(in the rows, 128 means zero)
Each named move below is a turn or a mirror, shown by a few rows before and after it. Which moves, in which order, take the first row of each later pair to the second? The first pair is answered.
move U:
[113 138 119  97 130 155 151 125 137 128 122  96 145  93 111 115 123 177
 141 154 127 135 139 123 137 123 137 164 129 112  82 144 122  89 105 160
 130 132 103 138 113 163 154 144  71 128 118] |-> [105 144 130 110 127 159 133 116 149 138 136  93 154  95 120 111 128 173
 131 140 120 138 137 126 158 123 154 163 135 109  96 141 123  77 110 148
 132 147 100 143 113 160 157 150  84 135 102]
[ 93 178 123 120 158 121 119 134 160 152 124 108 104 126 159 114 140 147
 117  83 130 141 131  95 144 139 170 116 103 135 124 129 137 121 154 114
  90 146 141 140 143 128 143 154 142 132 130] |-> [111 166 105  94 166 115 151 153 128 126  95 110  91 127 141 117 126 156
 133 113 142 146 136  91 102 142 134 123  95 146  99 136 133 147 145 137
  87 116 148 131 144 129 137 138 113 116 162]
[130 148 135 145 145 134 108 115 144 149 163  97 160 100 124 112 128 118
 122 179 132  99 135 156 160 122 140 152 113 128 151  96 155  97 102 107
 148 146 113 156  97 101 142 157 124 130 105] |-> [147 131 116 118 155 129 142 137 108 123 135 101 144  97 104 114 115 129
 138 212 140 100 142 153 117 125 107 157 104 141 126 100 153 122  90 131
 145 114 117 144  97 105 131 141  94 111 140]
[102 113 134  94  98 114 154 125 107 136 110 134 100 115 107 160 116 148
 151 173 122  92 149 109  99 128  82 149 134 138 116 123 133 146 134 153
 111 116 130 142 122 127  96 124 103 120 167] |-> [ 75 128 160 129  82 120 106  98 158 179 147 128 120 116 138 153 136 131
 125 129 104  91 138 119 159 122 132 141 145 124 157 114 137 108 148 116
 112 162 124 155 122 125 109 145 147 145 116]
move R:
[127 129 154  90 139  98 121 116 169 133 100 108 125 129 104 127 113 134
 167 106 170 171 153  97 135 147 148 112 141 137  73 103  83  91 188 128
  62  98 127 203 125 181 112 164 147 164 108] |-> [120 137 142  85 145 152 168 144 153  94 113 134 144 117 114 125 115 131
 132 176 152 140 177 135 119  86 142 155 113 119 118 159 128  72 122 172
  97  69 136 205  87 170 127 184  77 147  82]
[138 135 118 127 130 105 129 136 120 122 122 131 111 135 120 111 103 141
 167 123 110 154 141 102 106 149 116 103 139 139  83 130 127 157 146 115
 106 110 129 133 121 137 109 129 107 145 135] |-> [134 136 116 120 133 128 145 145 118 111 123 136 117 123 123 112 101 146
 154 148 105 145 145 113 101 126 112 120 126 135  92 142 142 152 126 131
 115  97 128 134 108 135 115 143  79 139 124]
[147 121 108 104 161 141 146 152 104 126 126 151 132 125  92 122 119 111
 112 170  99 113 150 152  98 149 112 111  92 141 145 168 132 147  79 147
 133 137  89 114 107 144 134 122 112 134 158] |-> [150 115 112 123 157 110 120 138 105 140 127 154 127 149  90 118 123  88
 127 134 102 126 137 139  98 175 118  83 118 149 150 154 114 158 106 122
 120 153  88 106 121 142 120  95 150 137 165]
move X:
[116 137 112 151 112 168  89 124 160  77 112 150 128 119 150 136  77 177
 178 127  84 141 128 131 102 116 187 184 130 120 146 139 159 106 103 142
 157  92 149  96  99  73 126 136  91 146  89] |-> [115 139 112 136 109 179  87 115 170  85 126 130 127  86 145 141  79 201
 175 134  85 137 121 121 130 123 183 185 118 123 125 118 148  99 101 137
 161  94 123 102 104  88 140 147 113 146  87]
[123 141 151 136 125 138 117 110 130 113 138 137 136 148 115 150 148  99
  95 100 148 106 107 146 137 113 141 127 132 118 157 111 140 111 122 106
 132 165 141 118 143 112 126 120 141 130 140] |-> [121 141 151 128 123 142 114 108 135 118 145 125 134 136 110 149 151 110
  95 104 150 103 104 143 151 115 137 130 125 121 147 105 135 109 122 105
 135 166 130 121 142 120 129 128 151 132 137]
[125 160 113 107 134 130 138 177 127 156  84 151  95 150  85 127  91 132
 172 109 149 156 155  95 107  94 145 124 104 109  98 134 110 112 134 146
 137 114 160 160 123 119 139 139  92 132 153] |-> [125 159 116  98 132 142 135 173 133 160  96 134  94 127  79 133  92 150
 170 115 148 150 150  87 130 101 138 129  92 114  80 117 100 110 135 143
 141 115 143 167 130 133 149 152 105 133 148]
move W:
[130 137 101 165 123  99 124 109 133 170 142 132 146  99 111  90 107 158
 177 121 122 153 142  88 140 140 101 122 149 165  84 117 132 148 139 121
 113 112  73 116  96 148 120 134 158  89 105] |-> [126 140  96 193 126 105 132 116 122 160 148 167 159 132 125  82 119 119
 161 128 108 141 152 113 120 113 114 125 165 151 142 160 160 140 117 127
 124 110  91 106  80 122 115 121 133  79  84]
[133 113 122 149 119 130 129 147  98 126 102 109 138 105 107 145 125 135
 138 101  83 147 173 117 127 117 111 122 160 135 126 137 110 115 132 141
 117 107 128 140  86 156 102 130  82 167  97] |-> [134 114 123 148 120 133 133 147  97 119 101 113 140 113 111 147 128 130
 132 104  83 141 173 126 120 110 114 124 160 128 136 144 116 110 129 144
 119 109 136 139  85 149 108 128  75 168  98]
[115 153 118 105 138 156 136 151  83 127 120 160 137 146 127 112 138  96
 122 141 173  92 138 166 108  57 117 117 116  83 210 131 128 147 105 179
 142 139 145 107 128  79 162 102 121 121 156] |-> [112 150 133  66 138 160 136 148  89 128 108 126 123 126 119 128 131 137
 120 136 192  95 130 156 128  64 107 124  91  85 162  94 106 145 122 183
 143 144 145 115 146  94 182 120 129 134 188]
[153 135 107 145 132 152 106  95 178 149 105 114 160  86 152 146 123 100
 118 129 168 115 157 124 135 162 147  68 167 129 155 138  78 114 134  99
 140 134 118 154 149  74 138 118 146 126 122] |-> [148 135 110 146 130 154 110  95 178 143 108 118 165  96 156 148 127  93
 113 130 165 114 157 131 130 155 151  73 166 121 166 144  85 108 127 104
 146 137 128 152 147  66 141 117 137 127 119]
Then:
Between the rows of a pair lie two moves.
[135 108 117 100 145 136 153 143 110  81 122 105 144 111  93 139 135 141
 132 161 138 101 117 135  98 130 100 154  90 121 116 131 126 118 104 135
 144 119 119 130 145 124 148 112 118 119 188] |-> [138 105 116 113 147 122 139 134 104  83 121 119 146 136  95 142 146 114
 129 147 146 102 109 143  93 140 106 138 104 117 140 134 123 119 110 128
 147 133 130 120 154 110 141  90 135 117 198] : R then W
[114 139 136 146 130 140  98 120 158 140 173 139 144 119 152 112 125 128
 102 138 104 122 124 137 165 110 163 122 135 109 177 152 148 117 117 100
 143 142  97 125 121 119 141 134 152 137  86] |-> [117 136 145 142 126 114  82 110 162 153 160 124 131 120 147 112 119 137
 122 106 112 144 118 117 166 135 166 102 143 116 149 126 127 129 153  84
 122 151 102 124 139 128 136 130 173 148 102] : X then R
[143 131 108 159 143 109 142 144 133 123 122 159 146 180 139  96 127  97
 132 110  95 135 148 130  95  99 145 151 158 118 166 189 167 131 122 127
 107 125 157 117 104 120  92 126  89 140 101] |-> [122 134 130  87 136 161 134 131 161 126 138  87 137 101 119 139 133 178
 101 129 121 113 119 128 175  97 135 184  90 117 100 119 135  97 126 131
 130 143 128 139 128 158 154 181 129 169 130] : W then X
[137 118 134 120 129 117 103 112 132 134 129 120 116 147 132 144 153 121
 111 108 144 127 100 130 131 151 123 127 125 125 126  93 111 116 149 113
 130 141 137 128 138 125 152 120 163 135 155] |-> [142 115 130 120 131 109 115 121 119 120 114 130 114 163 130 140 151 112
 116 115 148 130 108 136 105 148 118 124 130 125 127 106 115 129 147 125
 126 128 149 124 134 118 141 109 144 131 165] : X then U
[111  94 145 131 124 141 111  92 141 132  88 175 124 116 172 120 134  60
 135  77 140 136 135 163  84 161 181 136 162 110 190 182 173  94  67 129
 124 174 135 130 162 119 111 141  80 118 130] |-> [107  95 142 110 119 163  92  71 165 162 125 130 126  38 154 127 129 109
 143  95 134 122 115 136 153 186 164 136 140 127 136 137 143  86  66 107
 130 179  59 151 167 166 131 165 135 114 109] : X then W
[103 112 144  98 113 132 156 179 108 111 133 127 143 109 121 134 107 172
 155 155 100 113 157  80 111 129 116 190  90 132 118 127 147 129 118 122
 128 129 133 125 145 162 146 179  94 149 147] |-> [114 106 141 142 116  94 138 170  93 115 126 170 148 177 131 122 122 109
 162 123  99 120 154  91  71 142 129 159 140 130 174 152 154 144 130 109
 115 140 163 106 149 132 115 131 104 143 151] : X then R
[ 83 127 115 185 140 151 104 134 141 116 164 149 139 169 147 120 119  82
  96 138 160 121 133 150 133 104 166 171 140  95 190 112 125 122  67 142
 136 174 101 103 135  85 100 125 141 104  82] |-> [ 78 123 141 161 136 135  85 122 146 121 144 123 122 177 139 138 126  98
  95 103 186 133 114 143 149 124 172 164 130  95 163  71  95 116 106 131
 128 201 125 103 168  87 114 121 173 131 124] : W then R
[106 134 117 123 137  97 109 135  93  99 169 139 165 129 113 143 158  98
 158 138 107  96 115 119 111 100 114 131 167 152 164 115 109 118  97 142
 102 116  88 135 125 144  88 139 149 101 133] |-> [102 140 122  98 136 112 120 139 101  99 164 118 157  95 107 147 149 134
 156 149 107 100 118 111 126  94 109 147 143 154 127 100 105 116 100 149
 102 109  80 148 126 160 101 165 139 108 137] : R then R
[122 128 130 139 134 154 112  94 149 160 131 125  99 139 134 136 139 130
 115  78 104 156 126 130 168 106 196 120 122 110 147 105 126 103 140 128
 150 162 147 125 141 180 149 137 144 160 156] |-> [131 126 121 155 136 141 109  87 148 172 138 129  99 132 132 126 131 122
 133  76  94 162 130 119 172 119 193 107 138 120 139 104 122 116 141 118
 143 154 125 126 138 190 135 129 157 149 143] : W then W
[178 123 129 110 134  93 139 110 120  97 107 126 110 125 125 106 119 135
 142 135 160 166 124 101  68 157 105 126 147 150  41 114 119 183 140 141
  82  88 147  84 159 130  82 106 116 131 154] |-> [176 126 121 139 133  95 141 117 115  87 116 163 128 156 142  96 130  96
 127 140 147 157 133 123  46 135 116 127 162 139  97 153 147 178 120 146
  89  85 163  78 145 106  73  94  95 120 132] : W then W
[145 142 126 112 153 113 119 125 143 135  72  97 153 157 148  76 155 137
 174 140 138 151 186 181  67 113 100 119 125 114 143 134 114 116 152 110
 128 104 165  90 152 124  70 126 105 146 150] |-> [135 144 134  94 146 137 101 109 167 153  98  61 153 100 138  87 156 178
 167 144 138 141 169 164 130 124  97 128  99 120 110  96  95  97 152  93
 139 117 117 106 158 153  95 157 151 154 139] : X then U
[169 118 125  99 133 110 167 125 138 143  78 120 155 109 159 127 117 167
 159  98 138 111 134 137 122 133 123  80 113 131 114 109 162 127 160 132
 139  93 163 116 136 150 146 138 122 142 177] |-> [153 130 132 113 125 139 163 124 157 148 102 125 172  98 177 124 122 166
 131 101 123  98 141 153 146 105 144  94 105 117 145 124 179 101 144 132
 154 103 162 124 118 145 158 160 110 147 142] : U then R
[138 137  96 180 128  86 105 105 112 107 105 114 120 180 136 153 133 117
 136 118 177 153 121 136 104 103 113 120 160  99 135 126 124 109 145 116
 112 165 118 118 145 130  89 106 104 100 109] |-> [137 136  85 181 124  99  97  94 123 125 136 101 126 144 131 153 131 132
 141 131 167 142 114 123 141 115 107 120 155 109 120 109 114 106 137 102
 118 167  70 128 140 151  96 116 134  91  87] : X then W
